In the data rows, zero lies at 4.5, halfway between 4 and 5.
In each game, the first row plays the second. By how much does the first row win? 15 means about a draw, 30 a big win and 0 a big loss. Wins can go round in a circle. Each row has two weighted sums of its numbers, A and B, taken from their middle values. A row wins by its A times the other's B, less its B times the other's A.
[4 6 5 8 4 5 4 5 4 7]
[6 4 4 5 6 5 5 4 4 3] -> 18
[0 9 4 1 1 9 0 9 0 5]
[6 4 4 5 6 5 6 4 5 3] -> 14
[6 4 4 5 5 4 6 4 5 3]
[5 3 4 5 5 4 6 3 5 3] -> 14
[5 4 3 5 5 4 6 4 4 4]
[4 6 5 2 3 4 4 4 6 5] -> 10
[5 4 3 6 5 5 5 4 5 4]
[6 3 4 4 5 5 6 4 4 3] -> 16
[4 6 1 8 0 6 3 3 1 6]
[6 4 4 6 5 4 5 4 4 4] -> 17
[5 3 4 5 6 5 6 4 5 3]
[6 4 4 5 5 4 6 3 5 4] -> 14
[6 4 4 5 5 5 6 4 4 3]
[5 4 6 5 6 3 5 5 5 4] -> 14
[2 6 2 4 4 7 2 7 0 6]
[5 4 4 4 6 5 6 3 5 3] -> 19
[6 4 4 4 5 5 6 4 4 3]
[5 5 3 3 4 5 5 4 5 4] -> 13
[5 3 5 4 6 5 5 4 6 4]
[5 2 3 5 5 6 4 7 0 4] -> 8
[6 4 4 5 5 5 6 4 4 4]
[4 6 4 6 1 3 4 3 4 6] -> 17
[4 3 3 6 5 6 4 8 2 3]
[6 4 4 5 6 4 6 4 5 4] -> 10
[4 9 6 8 1 6 4 5 2 6]
[5 4 4 4 5 4 6 3 5 4] -> 1
[6 4 4 5 5 4 6 4 5 4]
[6 4 4 4 5 4 6 3 5 4] -> 14
[6 4 4 4 5 4 6 3 4 3]
[6 4 4 5 5 4 6 4 4 3] -> 15
[6 4 4 4 5 5 6 3 5 3]
[5 4 4 4 5 4 6 4 5 3] -> 15
[5 3 4 4 6 4 5 3 5 4]
[6 4 4 5 6 4 6 3 5 4] -> 18
[3 6 6 4 2 3 3 7 4 5]
[4 3 8 5 5 2 3 7 6 6] -> 4
[5 3 4 4 6 5 5 3 5 3]
[5 4 3 6 6 5 5 4 5 4] -> 15
[6 4 5 5 6 4 6 3 6 3]
[6 4 4 5 6 4 6 3 5 3] -> 17
[6 4 4 6 5 4 5 4 5 4]
[6 4 5 5 6 5 6 4 4 3] -> 11
[6 3 5 4 5 4 5 4 6 4]
[2 3 3 3 4 7 2 9 3 6] -> 16
[4 5 6 5 5 2 4 5 6 5]
[1 9 9 9 2 0 0 9 4 9] -> 8
[5 4 4 5 5 5 6 4 5 4]
[5 4 5 4 5 4 5 4 5 5] -> 11
[5 3 4 4 6 5 6 4 5 3]
[5 4 4 5 5 4 5 4 4 4] -> 13
[5 4 4 5 6 5 6 3 5 3]
[5 4 4 5 5 5 6 3 4 3] -> 15
[4 5 2 7 0 5 3 3 2 6]
[4 4 7 4 6 2 5 4 7 5] -> 4
[6 4 4 4 5 4 6 3 5 4]
[1 9 6 4 1 9 0 9 0 5] -> 13
[5 4 4 5 6 4 5 3 5 4]
[3 6 4 2 2 4 3 4 6 7] -> 12
[4 5 4 3 4 5 4 4 5 5]
[5 4 4 4 5 5 6 3 5 3] -> 15
[5 3 4 5 6 5 6 4 5 3]
[2 7 3 2 2 8 3 5 3 5] -> 17
[6 4 5 5 6 5 5 4 4 3]
[6 4 4 6 5 4 6 4 4 4] -> 14
[5 4 4 4 4 4 5 3 5 4]
[5 3 5 4 5 3 5 4 6 4] -> 14
[5 4 5 4 6 5 6 4 5 3]
[6 4 4 4 5 4 6 4 5 4] -> 11
[6 3 2 5 5 4 5 6 3 4]
[6 3 4 5 6 5 5 4 4 3] -> 10
[5 4 5 4 5 3 5 4 5 3]
[0 5 1 2 3 9 0 9 0 6] -> 25
[5 4 4 4 5 4 6 4 5 3]
[5 3 3 5 5 5 5 4 4 5] -> 15
[5 4 5 4 6 4 5 4 6 4]
[5 3 2 6 5 5 5 5 4 5] -> 14
[6 4 4 4 5 4 6 4 5 3]
[4 7 5 6 1 5 4 3 3 6] -> 9
[1 8 4 0 1 7 1 6 3 6]
[6 3 5 4 6 4 5 4 5 3] -> 16
[3 5 1 8 0 6 2 3 2 7]
[5 4 4 4 6 5 5 3 4 3] -> 24
[6 3 4 4 5 5 6 4 5 3]
[0 9 3 0 0 9 0 9 0 9] -> 17
[6 4 4 5 5 4 6 3 5 4]
[5 4 4 5 6 5 6 3 5 4] -> 17
[3 8 6 9 2 5 4 4 5 8]
[4 2 3 5 5 5 4 6 5 5] -> 2
[5 4 4 5 5 4 6 4 5 4]
[6 4 4 5 5 5 6 4 5 3] -> 18
[6 4 4 4 5 5 6 4 4 3]
[5 3 4 4 5 5 5 4 5 4] -> 15
[5 3 4 4 6 4 6 3 5 3]
[4 3 5 4 5 5 4 5 5 4] -> 16
[5 3 4 4 5 5 5 4 5 3]
[5 4 3 5 4 4 5 3 4 4] -> 19
[4 2 3 4 5 6 4 7 4 6]
[5 4 4 4 5 5 6 3 5 4] -> 18
[4 6 5 6 4 3 5 4 6 6]
[6 3 3 5 5 5 6 4 5 4] -> 12
[5 4 4 4 4 5 5 4 4 4]
[5 4 4 4 5 4 6 4 6 4] -> 15
[3 2 7 4 4 3 2 8 7 6]
[5 4 6 5 6 3 5 4 6 4] -> 11
[6 4 4 5 6 5 6 3 4 3]
[5 4 4 4 6 5 6 3 5 3] -> 16
[4 6 6 6 5 2 5 5 5 6]
[2 6 6 4 5 5 2 6 5 6] -> 26
[5 4 4 4 5 5 6 3 6 4]
[5 4 2 7 5 5 5 7 2 5] -> 10
[4 3 7 4 6 3 4 5 6 5]
[5 4 5 5 6 5 5 4 6 3] -> 23
[5 3 3 5 5 5 5 4 4 4]
[6 4 4 5 5 4 6 3 5 4] -> 15
[5 4 5 3 5 5 4 4 5 4]
[3 7 5 5 4 6 3 9 0 4] -> 12
[4 5 4 5 5 6 5 4 5 5]
[4 6 7 7 5 2 4 5 5 6] -> 24
[6 5 5 6 5 4 5 5 4 4]
[5 5 4 5 4 4 5 4 4 5] -> 14
[6 3 4 5 5 5 6 3 5 3]
[6 4 4 5 5 4 5 3 5 3] -> 19
[6 4 4 4 5 4 6 3 5 3]
[4 5 4 3 3 4 4 3 6 5] -> 11
[5 4 5 5 6 4 6 3 5 3]
[3 5 6 4 3 0 3 5 7 7] -> 18
[5 3 4 5 6 5 5 4 5 4]
[4 5 9 6 5 0 3 7 7 6] -> 21
[6 3 5 4 6 5 5 3 5 3]
[6 4 4 5 6 5 6 4 5 3] -> 13
[6 4 4 5 6 5 6 3 4 3]
[5 4 4 5 5 5 5 4 4 3] -> 15
[5 4 4 4 5 5 5 4 5 4]
[5 3 4 4 5 5 5 5 4 4] -> 15
[5 5 4 5 3 4 5 3 4 4]
[5 3 3 5 5 5 5 4 5 4] -> 17
[5 3 4 4 6 5 5 3 5 3]
[6 4 4 5 5 4 6 4 4 3] -> 15
[5 4 4 4 5 5 5 4 4 3]
[2 8 8 9 3 4 3 6 6 9] -> 5
